Where one turn sends some rows of the set: a few examples, then the rows asked:
fel: [ 16.5   6.3   4.6  -0.7 -10.7 -18.4  15.3  25.4   3.8 -23.2 -11.2   7.7
 -11.9  37.9 -14.7  -2.5   6.4  36.4 -10.7  -2.9  -2.8  34.0   8.7  26.9
 -34.7  10.8   9.1  14.8]
dupot: [ 12.8 -14.8  13.4 -20.2  23.1 -11.3  13.6   5.3  17.8  22.8   8.5 -27.3
 -23.1  -0.7  24.9   6.7 -25.1 -11.4 -12.2  -7.9  20.3  -1.0 -11.8 -25.9
  12.5  21.4 -19.1  -7.9]
Benum: [ 12.9   4.0   3.8 -10.6  -5.3 -19.7  11.6  31.8  -8.8 -24.8  -3.2  -1.7
 -18.6  35.3  -5.8 -12.1  -0.1  31.6  -5.6   3.9  -7.0  32.9  16.5  19.1
 -39.0  19.9   5.5  17.0]
rup: [  8.7 -17.9  16.0 -20.5   9.7 -24.3   5.2  26.3  14.2  16.7  -1.3 -18.8
 -22.1  -2.5  26.4   3.7 -24.9  13.0 -18.6  -5.4  20.7  15.4  -6.9  -9.0
  -6.9  27.8 -25.8  -4.4]
rer: [-16.6 -19.0 -13.1  14.5  -5.2  12.0 -11.8  -3.2  33.7  -7.8 -28.0  -7.2
  -9.7   7.5   7.1  21.3   5.6   8.3  -1.6  11.7  30.1 -17.0 -17.9 -21.2
  23.3 -11.6   2.0 -12.3]
vit: [-14.0  -8.3  -5.6   0.4  22.7  28.9   4.3 -35.0 -12.4   3.6  23.5  -4.9
  14.1   2.9  23.0   0.7   9.5 -26.5  19.0  17.1 -26.9 -18.4  -8.2  -7.7
   9.9   0.8   9.8   6.4]
teb: [ 10.7   4.2 -12.5  15.7 -10.8  -9.8   6.7  29.2 -11.2 -25.5 -13.9   4.1
 -15.3  41.6  -8.6 -13.3   3.5  24.5 -12.8  24.6  -1.7  24.6  25.6  16.0
 -31.0  21.6  18.7   7.4]
gigin: [ 23.1  41.2  13.3 -10.1 -14.9  -0.8  21.6 -19.5 -11.6 -12.2  10.4  10.0
   8.9  36.4 -27.6  -6.7  17.6  -8.0   0.2  -4.3 -36.7  10.9   8.9   1.2
   4.5   4.1   6.6  29.8]
Pepag: [-24.7 -21.6   0.7 -12.2  -7.0   5.1 -18.4   1.7  30.3 -14.5 -19.5 -18.5
 -12.1  -1.9  11.5  16.1   9.6  16.4  13.8   2.0  21.9 -16.9 -22.0 -17.8
  13.3 -15.2 -12.7  -4.9]
gulu: [ 14.6  39.0   3.2 -11.2 -11.0   1.5  13.9 -10.9 -26.5 -16.9  14.6   0.4
   1.9  38.0 -19.5 -16.9  13.1 -14.0   4.5  12.0 -40.7   6.5  20.5  -9.5
   1.7  12.5   7.4  30.7]
nila: [ 31.7   8.2  11.7   8.4 -14.9 -20.2  22.3  23.1  -7.0  -9.3  -5.6   3.3
 -10.6  31.1  -8.8 -19.1   1.1  19.6 -21.8  12.4  -7.7  25.4  22.2  27.9
 -33.7  31.1   7.4  -4.8]
ter: [-14.1 -22.1 -14.0  24.5 -15.2  -0.7 -17.2  17.3  24.2  -8.6 -36.0   1.2
  -9.2   8.3  11.4  12.9   0.1  22.9 -15.9  22.9  32.5  -2.0  -6.1  -8.6
   6.2   3.2   0.1 -16.4]
Nub: [ -1.8  -3.7   4.5   6.2  19.3  27.0  16.9 -45.3   5.0  10.7  17.9   6.9
  22.1   3.0  13.1  12.3  13.0 -22.1  10.2  -0.5 -21.8 -13.6 -21.3   4.0
  14.5  -8.8  12.2   3.9]
Keru: [ -7.1  -5.4  -7.3   3.3  33.6  27.0  14.8 -37.0  -5.4  11.3  23.7   1.2
  13.2  10.5  20.0  10.0   2.3 -27.4  11.5   6.0 -20.2  -8.5 -14.4  -9.8
  14.9  -1.0  14.3  12.7]
kazip: [ 23.4  41.5   4.9   3.8 -16.7   3.2  20.4 -20.6 -14.3 -11.9   5.4  12.4
   9.5  39.8 -28.5  -8.1  18.2 -12.0  -4.0   6.8 -34.3   7.2  14.3  -1.1
   8.9   5.9  14.0  23.3]
Pemu: [ -6.9  -6.7   7.1   5.2  11.5  28.5   9.0 -42.5  -3.8   7.4  20.3   0.0
  22.1  -4.1  17.9   0.3  17.0 -24.9  15.6  13.4 -27.6 -23.6 -12.8   3.8
  11.1  -2.6   7.7  -4.0]
mikon: [  0.9 -17.0  -7.9  28.5  -9.2  10.8  -3.5  -7.4  28.3   7.1 -25.5  -8.1
  -7.8   3.0   9.0  10.2   1.5  -7.9 -16.2  23.7  29.7 -22.5  -7.9 -19.5
  26.2   4.1   2.4 -31.7]
teseb: [ 17.9  39.9   3.5 -12.2  -4.3   0.0  19.7 -13.4 -18.8 -14.2  14.1   6.4
   2.5  42.8 -22.9  -6.7  11.2 -10.9   1.7   0.3 -35.2  14.7  13.3  -8.8
   4.3   6.9   9.0  37.1]
pogum: [ 17.1   6.3   9.6   8.2 -26.0 -15.3  10.6  19.8   4.5 -25.8 -17.4   8.8
  -5.4  30.5 -16.4  -9.6  15.7  35.4 -10.3   7.2  -5.5  22.3  12.2  34.5
 -35.3  11.1   9.0   0.8]
mupe: [-12.1 -21.5  17.2 -17.1 -16.1 -14.6 -14.0  19.2  29.5  -7.3 -20.8  -9.6
  -9.6  -7.7  14.4  11.6   3.1  36.1  -2.5  -5.6  20.6   4.2 -20.3   4.0
  -8.1  -1.8 -24.1  -6.4]
kifeg: [-10.3 -19.7  23.5 -29.9  -6.7  -5.3  -8.8   0.1  31.6  -2.7  -6.0 -23.5
 -11.0 -13.3  15.0   9.3   6.5  13.6  11.0 -11.6  15.0 -15.6 -24.4  -9.4
   6.7  -6.3 -25.7  -8.9]
zare: [ 21.2  40.1  10.8  -3.3 -21.4   2.7  15.4 -17.0 -22.5 -13.5  10.5   4.7
   8.3  34.0 -23.3 -18.6  18.2 -15.2  -0.8  13.8 -40.0   1.4  20.3  -1.1
   4.1  11.5   7.1  19.0]
pediz: [  7.2 -16.3   0.1  -2.8  15.4  -3.5   5.2   7.2   7.0  19.3   4.0 -30.6
 -23.1   0.1  28.8  -4.8 -22.4 -21.5 -14.5  18.7  20.2 -12.0   4.0 -32.1
  16.8  29.0 -11.9 -19.8]
Mivot: [  1.4 -18.7 -12.4  33.1 -11.5  -2.6  -5.8  16.0  18.0   7.1 -30.6  -1.1
 -10.9   7.1  14.3   4.8  -8.6   7.5 -30.1  29.4  31.2  -2.0   2.4  -9.9
   9.2  19.8   1.0 -28.0]
Popo: [  6.7  37.3   1.8 -10.0 -17.6   4.9   7.0 -13.9 -22.6 -26.0   7.6   5.4
   4.5  38.5 -23.4 -12.6  21.0  -6.3   9.9  10.4 -38.8   4.2  16.2  -6.8
   2.6   2.0   8.2  32.6]
Gazor: [ 11.4 -17.6   7.8  -2.7   6.5 -19.2   3.7  26.4   4.8  19.9  -3.8 -20.4
 -22.1  -1.4  29.4  -6.7 -27.0   1.6 -26.0  15.9  21.8   6.4   5.6 -14.4
  -3.8  38.2 -18.5 -17.5]
tenoz: [ 20.0   6.1  11.9  -6.8 -13.4 -21.0  13.1  29.3 -12.9 -18.2  -0.5  -5.4
 -15.1  26.7  -3.8 -23.2   2.0  24.0 -10.3  13.5 -12.3  24.3  24.4  24.4
 -39.1  29.6   1.0   4.1]
guke: [ 26.1   8.5  -4.6  18.2  -6.8 -15.6  20.6  25.2  -5.5 -13.4 -11.6   8.7
 -14.4  42.4 -11.1 -10.3  -2.0  20.0 -24.1  14.5   0.1  30.3  22.2  20.5
 -28.9  26.0  17.4   2.5]
Kobul: [  6.5 -16.3  -1.4  19.4  -3.0   4.9   0.3  -0.3  12.5  14.8 -10.6 -21.3
 -13.4  -2.4  20.4  -5.6  -9.1 -20.1 -17.9  31.5  21.6 -24.7   4.4 -23.8
  21.2  22.7  -4.7 -35.0]
mag: [ 10.9 -17.6  -0.8  20.4  -5.6 -10.8   0.1  21.1   8.3  17.0 -15.6 -11.8
 -16.0   0.3  23.6  -5.9 -19.5  -1.1 -32.2  29.7  25.2  -1.3   9.7 -11.8
   3.6  34.6  -8.5 -30.4]
maset: [-14.9  -7.9   2.2 -10.7  24.4  25.4   5.4 -34.3 -10.0   2.4  26.3  -6.8
  14.5   1.1  23.3   2.5   9.6 -22.5  23.0   8.1 -28.5 -16.4 -12.7  -6.0
   7.5  -2.2   4.5  11.9]
did: [  1.7 -18.8  23.0 -24.5  -1.9 -22.6   0.0  21.4  26.6   7.1  -9.0 -13.1
 -15.0  -6.7  20.2  10.4 -10.4  27.6 -10.1 -15.7  20.1  12.9 -19.1   1.2
  -8.8  10.4 -28.6  -3.2]
rufaf: [ 14.6  39.0  14.4 -11.3 -23.2   1.5  12.7 -17.8 -16.6 -19.5   9.5   5.0
   9.8  32.0 -25.9 -14.6  23.7  -6.1   6.2   5.0 -41.0   2.6  13.1   2.4
   0.9   2.7   3.4  24.2]
bil: [ -2.2  -5.1  13.6  -5.7  15.0  23.8  12.4 -41.1  -5.0  11.7  25.7  -3.8
  20.4  -5.7  20.7  -1.6  13.0 -25.6  15.0   6.3 -29.7 -19.3 -14.1   3.5
   8.4   0.3   2.1  -1.0]
kirap: [  8.9   3.7  -0.9  12.0 -26.0 -10.7   2.1  25.6  -7.3 -31.1 -15.8   3.1
 -10.1  32.2 -11.0 -17.1  14.4  30.1  -7.8  23.6  -7.3  17.7  22.8  25.4
 -34.4  16.2  12.6  -0.1]
vibus: [-21.0 -24.2  -2.0   2.0 -20.0  -5.0 -22.6  19.1  27.1 -15.4 -31.3  -4.4
  -9.4   0.4  12.4  12.6   6.7  33.8  -3.3  10.9  26.1  -0.8 -14.2  -2.3
  -1.3  -3.8 -11.7  -8.9]
Dob: [  4.4  -3.3   7.0   4.0  25.1  23.6  22.4 -43.3   0.5  17.7  23.4   4.8
  19.1   2.5  16.0   9.0   6.9 -26.6   7.0  -0.7 -23.1 -11.4 -18.3   1.1
  13.6  -0.5   8.7   2.8]
Fivo: [ 12.0  39.1  -3.8  -0.6 -11.1   5.5  13.8 -16.0 -16.1 -20.2   5.5  11.1
   5.3  45.3 -27.1  -4.5  16.3  -8.3   1.6   7.5 -32.8  10.5  13.8  -9.0
   8.1   1.4  14.7  34.0]
ruzuz: [-11.3  -6.5  -4.5  -2.3  30.5  27.1  11.3 -37.8  -1.3   6.0  21.3   2.8
  14.5   9.2  17.4  14.6   7.5 -20.4  17.7  -0.6 -21.2  -7.9 -19.4  -6.6
  13.0  -8.9  11.9  17.6]
gigo: [  8.4 -15.0  27.9 -30.6   7.7 -13.5   9.2   0.0  30.2  15.8   3.7 -22.9
 -14.4  -9.9  18.0  10.6  -9.3   2.9  -3.4 -20.1  17.1  -5.5 -23.7 -11.9
   8.6   6.2 -26.5  -8.9]

kirap goes to nila
Nub goes to Keru
Now find these:
mikon goes to dupot
rup goes to vibus
kazip goes to teseb

